In the rows, 128 means zero.
The rows of Z fall into 4 groups, and each row is roughly a mix of its group's hidden directions.
Z, 96 rows:
[[142 162 142 172 119 131 172 118 116 108]
 [108 133 105 164 142 157 115 126 180 123]
 [153  99 138 133 133  79 134  99 109 157]
 [105 139 116 141 139 164 154 110 101  82]
 [168  86 120 134 152 138 123 156 145 158]
 [ 88 112 148 130 136 162 112 113 176 133]
 [159 101 174 116 119 115 116 117 106 163]
 [144 121 169 136 148 122 135 144 177 160]
 [149 103 153 138 120 101 120  93 108 171]
 [155  95 140 145 139 179 151 103 125 133]
 [ 94 147 135 126 172 121 158 107 159 111]
 [128 145 182 103 157 108 145 110 135 147]
 [111 111  78 119 142 104 119 138 173 125]
 [173 141 154 156 113 104 156 139 144 151]
 [108 140 151 133 101 127 101  71 130 148]
 [127 124 110 106 175 160 156  91 125 124]
 [165 148 150 164 112  95 140 134 144 158]
 [149 119 168 162  99 141 143  94 142 110]
 [160 141 121 189 142 110 136 147 132 144]
 [159 148 145 136 103 151  97 134  86 152]
 [ 84 139 102 121 183 138 120 129 131 116]
 [ 98 145 119  99 129 127 144 181 102 147]
 [105 162  83 140 126 125 134 150 156  97]
 [134 132 186 145 118 155 130 103 101 143]
 [ 94 103 143 135 153 143 124 110 182 121]
 [150 112 121 122  95 129 131  85  90  97]
 [153 128 171 113 107 142 109 126  83 149]
 [107 113  96  94 178 112 131 140 126 151]
 [134 107 126 133 105 112 100 102 126 186]
 [122 169 132 122 100 120  88 163 100 134]
 [152 105 126  94 123 111 100 110  87  99]
 [104 104 123 111 187 124 151 106 139 136]
 [105 143 140 127 149  69 115 139 156 144]
 [145 160 129 148 101 122 156 129 174  99]
 [146 149 160 156  94 142 149 107 150  98]
 [ 95 127  96 124 140 146 117 144 181 109]
 [153 106 129 134 135 137 126  64 131  99]
 [145  99 129 165 114 135 155  99 165 105]
 [122 135 125 179 138 162 138  88 109 113]
 [ 95 136  96 110 126 121 107 137  80  99]
 [133 107 119  76 132 109 118 175 144 136]
 [144 122 152 108 104 101 142 112  79 155]
 [112 149  76 107 148 136 104 149  99 126]
 [103 120 172 161 134  93 109 103 143 130]
 [141 138 107 101 179 153 142 139 141 161]
 [152 135 124 198 144 136 140 119 123 136]
 [147 124 100 107 105 118  95 123  79 106]
 [ 91 162 101 162 139 122 118 120 104  97]
 [142 139  99  87 126 130 123 165  87 146]
 [123 154 101 173 105 127 167 108 123 144]
 [158 137 142 140 132  97 169 118  83 117]
 [105 163 156 101 146 105 101 145 103 151]
 [ 88 109 102 101 136 125 123 136 179 121]
 [115 144 117  86 126 103 143 174 126  98]
 [119 113 149  95 105 123  91  97 144 163]
 [ 98 131 165 165 112 107 125 152 163 133]
 [127 148  94 175 147 131 157 129 152 103]
 [157 101 166 130 109  95 106 127 121 163]
 [154 116 106  95 152 118  85 116 101 110]
 [129 110 157 101 120 141 187 114 111 132]
 [102 107 149  99 139 134 167 103 100 101]
 [124 101 139 165 159 114 137  92 164 135]
 [130 114 130 164 141 176 139  86 112 121]
 [101 121 112 124 160 134 135 140 177  90]
 [147 119 140 100 100  99 124 121  82 161]
 [110 130 171 111  92 153 126 110 105 157]
 [122  94 170 118 158 113 118 104 110 159]
 [114 111 175 148  89 117 159 113 131 113]
 [ 81 147 137 142 136 101  81 137 113 131]
 [127 142 166  85 161 110 132 127 114 160]
 [112 101 114 135 132  83 160  95 148 147]
 [142 150 125 122  87 126  91 164  97 139]
 [150 135 107 149 152 116 157 181 125 109]
 [100 111 153 102 127 134 178 113 101 111]
 [139 128 147  73 103  99 134 154 148 141]
 [106 130 140 128 170 101 157 107 170 125]
 [108 167  99  96 151 107 126 165 135 135]
 [ 98 127 161 127 113 126 181  95 117 131]
 [ 72 138 139 143 152 110 110 160 147 122]
 [147 137 152 142  98 123 138 104  82 163]
 [ 88 150 143 123 108 183 134 133 143 119]
 [102 131 140  74 101 104  98 120 139 140]
 [132 145 116 113  99 148 173 156 107 160]
 [143 112 102 183 166 148 123 135 120 131]
 [146  97 163 135 130 124 134  75 142 103]
 [154 134 158 185 145 140 137 101 119 131]
 [106 125 106 113 154 113  82 123 102  92]
 [110  86 129 161 124 154 102 101  99 119]
 [133 113 179 142 117 133 125  90 110 163]
 [ 89 136 112  84 129 136 134 138 112  85]
 [127 129 125 154  76 142 163  96 116 117]
 [155 174 143 123 104 140 163 130 153 106]
 [112 143 107 109  97 118 122 170  83 130]
 [114 107 174 155 125 103 115 107 155 102]
 [ 87 112 106 101 144 161 114 115 110  97]
 [115  86 113 148 119 140  85 127  89 136]]

Each list below has two rows that fit no group; the rest each fit one group, if only roughly. Name those rows in the order they come.
  * J410: [136 121 130 116  70 131 164 125  94 118]
  * J450: [128 147 114 109 162 141 142 177 134 165]
  * J64: [ 78 122 145 114 166 137 166 120 137 118]
  * J427: [109 160 133 173 116 117 107  84 121 137]
  * J872: [124 145 111 145 147 100  82 166 108 114]
  * J26: [165 141 149 131 108  91 165 143  99 119]
  * J882: [117 181 138 155 106  94 148 120 121 110]
  * J850: [119 126 127 125 122  92  76 117 149 166]
  * J540: [107 119 131  93 164 105  90 136 102 108]
  * J151: [118  99 158 142 123 100 143  85 128 163]
  * J533: [ 80 105 112 141 175 120 128 106 142 122]

J872; J26
  * J9: [191 131 119 136 118 144 130 122 152 161]
  * J523: [108 165 134 160 102 169 157 118 121 129]
  * J4: [156 124 119 109 131 101  71 156 115 131]
  * J474: [120 151 126 173  86 127 128 150 155 153]
  * J737: [145 145 161 109 107 119 179 115 152 146]
  * J799: [120  82 125 110 170 149 139 100 110 144]
  * J913: [128 111 131  89 124  75 151 127  97 126]
  * J98: [128 126  98 177 156 118  90 131 122 151]
  * J858: [136 115 175 117 144 102 116 164 155 150]
  * J678: [168 141 115 127  90 120 108 165 119 157]
  * J738: [175 156 149 127  81 130 140 142 140 123]
  * J842: [109 128  90  95 158 133 132 158 156 154]
  * J783: [115 157 126 148 136 144 180 134 127  87]
  * J38: [ 98 106  99 143 154 152  84 108 116 132]
  * J48: [161 148  94 119 147 157 150 142 139 166]

J737; J842
  * J855: [164 124 115  90 162 123  87 141 133 143]
  * J554: [124 124  89  98 105 126  84 150 138 154]
  * J641: [ 77 130 124  81 100 136 146 133 139 123]
  * J408: [139 154 140 176 112  98 112 110 137 160]
  * J910: [142 173 158 149  98  98 153 118 136 137]
  * J759: [122 131 131 139  73 133 172 137  98 135]
  * J949: [134 142 177 102 130  90 140 130 100 151]
  * J342: [ 90 107  75 141 162 127 127 129 140 117]
  * J258: [109 131 128 101 151 115  84 130 159  89]
  * J32: [143 158 106 112  96 115 147 152  81 127]
  * J36: [153 131 128 161 126 152 139  99 179 145]
  * J534: [160 105 138 140 129 113  99 127 153 181]
  * J347: [152 114 161 115 117 170 171 110 122 119]
  * J746: [113 123 150 148 134 147 180  95 157 131]
  * J807: [130 172 123 126 117  82 128 162 157 127]

J949; J258
  * J781: [122 147 151 112 122  95  88 153 100 157]
  * J126: [154 143 141 160  99 123 130 154 161 166]
  * J265: [103 129 127 102 134  98  93 172 102 118]
  * J579: [117 101 104 104 171 166 146 112 109 132]
  * J45: [113 157 141 157 121  90 104 166 145 112]
  * J159: [ 87 157 116 166 146 130 119 144 162 144]
  * J571: [ 97 119 126  90 146 148 172 129  96 130]
  * J222: [155 108 103 157 147  79 134 111 141 146]
  * J215: [102 122 124 100 193 125 116 122 132 112]
  * J570: [ 85 153 157 104 106 113 116 123 132 166]
  * J770: [ 96 123 120 123 128 127  76 145  85 143]
  * J516: [131 126 112 105 142  75 113 163 140 157]

J45; J570
  * J110: [115 118 123 130 176 140 115  80 136  99]
  * J765: [142 149 155 130 106 179 143 109 104 105]
  * J456: [136 106 124 126 176 125 169 118 159 153]
  * J452: [ 97 131 138 177  97 123 142 101 138 100]
  * J938: [116 116 117  83 127 101  85 151 141 150]
  * J648: [153 158 111 134 134 127 145 158  93  84]
  * J150: [155 115 153 105 150 153 175 102 138 128]
  * J316: [110 121 132 163 165 149  99  85 127 123]
  * J592: [ 84 135 128 110 180 135 149 152 137 128]
  * J411: [ 94 138 114  87 170 129 142 154 106 132]

J456; J316
  * J644: [120 151 116 134 112  74 111 164 150 137]
  * J323: [186 138 114 128 134 140 106 135 149 164]
  * J206: [141 131 142 177  81 117 117 125 152 109]
  * J141: [157 162 126 137  95 140 129 133  78 147]
  * J481: [140 149  98 151 155 146 119 156 154  89]
  * J438: [162 110 147 100 150  97 143 107  99 153]
  * J687: [104 136 120 134 140 101  70 159 129 114]
  * J968: [113 158 106 140 143 126 163 147 109  80]
  * J340: [136 142 161 158  80 122  92 131 112 120]
  * J259: [ 73 135 138 154  91 114 126 135 122 101]
  * J294: [106 137  76 147 110 145 119 129 168 145]
  * J764: [119  98  92 148 121 124 117 126 185 117]
  * J47: [120 128  96  96 172 119 166 130 152 134]
  * J574: [167 136 120  97 122 104 116 157  84 120]
  * J455: [148 149 132 174  99 125 118 147 164 151]

J438; J764
  * J786: [109 104 186 127 146 127 148  96 138 123]
  * J760: [ 93 151 137 108 109 149 149 103 108  88]
  * J569: [150 147 131 168 150 123 173 123 113  98]
  * J497: [128 103 155  88 111 156 124  85 136 142]
  * J755: [132 141 118 161  72 112 102 152 116 126]
  * J471: [131 145 141 118 119  92 141 174 165 152]
  * J800: [181 103 146 124 129 128 114  84 145 122]
  * J947: [125 114  97 150 155 111  78 149 135 152]
  * J414: [163 131 109 173 123  98 134 107 110 157]
  * J382: [128 118 107 154 105 179 138 107 114  94]
  * J281: [155 135 141 159 109 104  87 140 164 142]
  * J373: [ 95 117 139 103 165  98 151 157 118 150]

J471; J373
  * J848: [ 99 155 144 174 107 110 102 122 140 104]
  * J496: [128 105 142  89 123 170 168 123 121 106]
  * J327: [157 135  97 160  93 137 129  86 126 113]
  * J146: [147 111  77 130 106  98 121 158 152 130]
  * J69: [104 118 113  85  88 114  93 128 113 111]
  * J42: [ 80 115 102  95 103 123 132 125 159 147]
  * J775: [ 97 132 117  95 145 150 175 128  96 126]
  * J498: [118  83 124 122 168 156 147  95 116 131]
  * J160: [103 130 153 160 113 163 123  91 143 157]
  * J614: [127  85 105 132  85 110 108 137 104 104]

J69; J614
  * J436: [114  81  81 118 150 155 132 127 111 123]
  * J654: [154 106 154 145 135 103  86 105 155 109]
  * J428: [168 143  88 154 101 139 103 104 131 131]
  * J483: [ 93 161 166 149 140  99 123 112 151 115]
  * J266: [126 155  97 179 159 138 116 136 143 148]
  * J686: [142 109 137  86 105 129 155 122  79 120]
  * J240: [154 141 159 139 114 159 169  99 140 105]
  * J529: [167 126 138 115 146 151 163 127 154 168]
  * J333: [102 125 153 101 183 137 155 138 137 141]
  * J57: [ 99 120 120  90 138 146 102 157 160 101]
  * J314: [ 80 113 138 169 142 115  96 106 125 125]
  * J375: [169 115 119 162 147 109 122 157 144 164]
  * J561: [108  89 106 150 146  85 111 130 153 141]
  * J46: [121 131 175 168  99 111  97 113 127 124]
  * J376: [131  90  90  86 153 135 127 117 110 107]

J266; J376
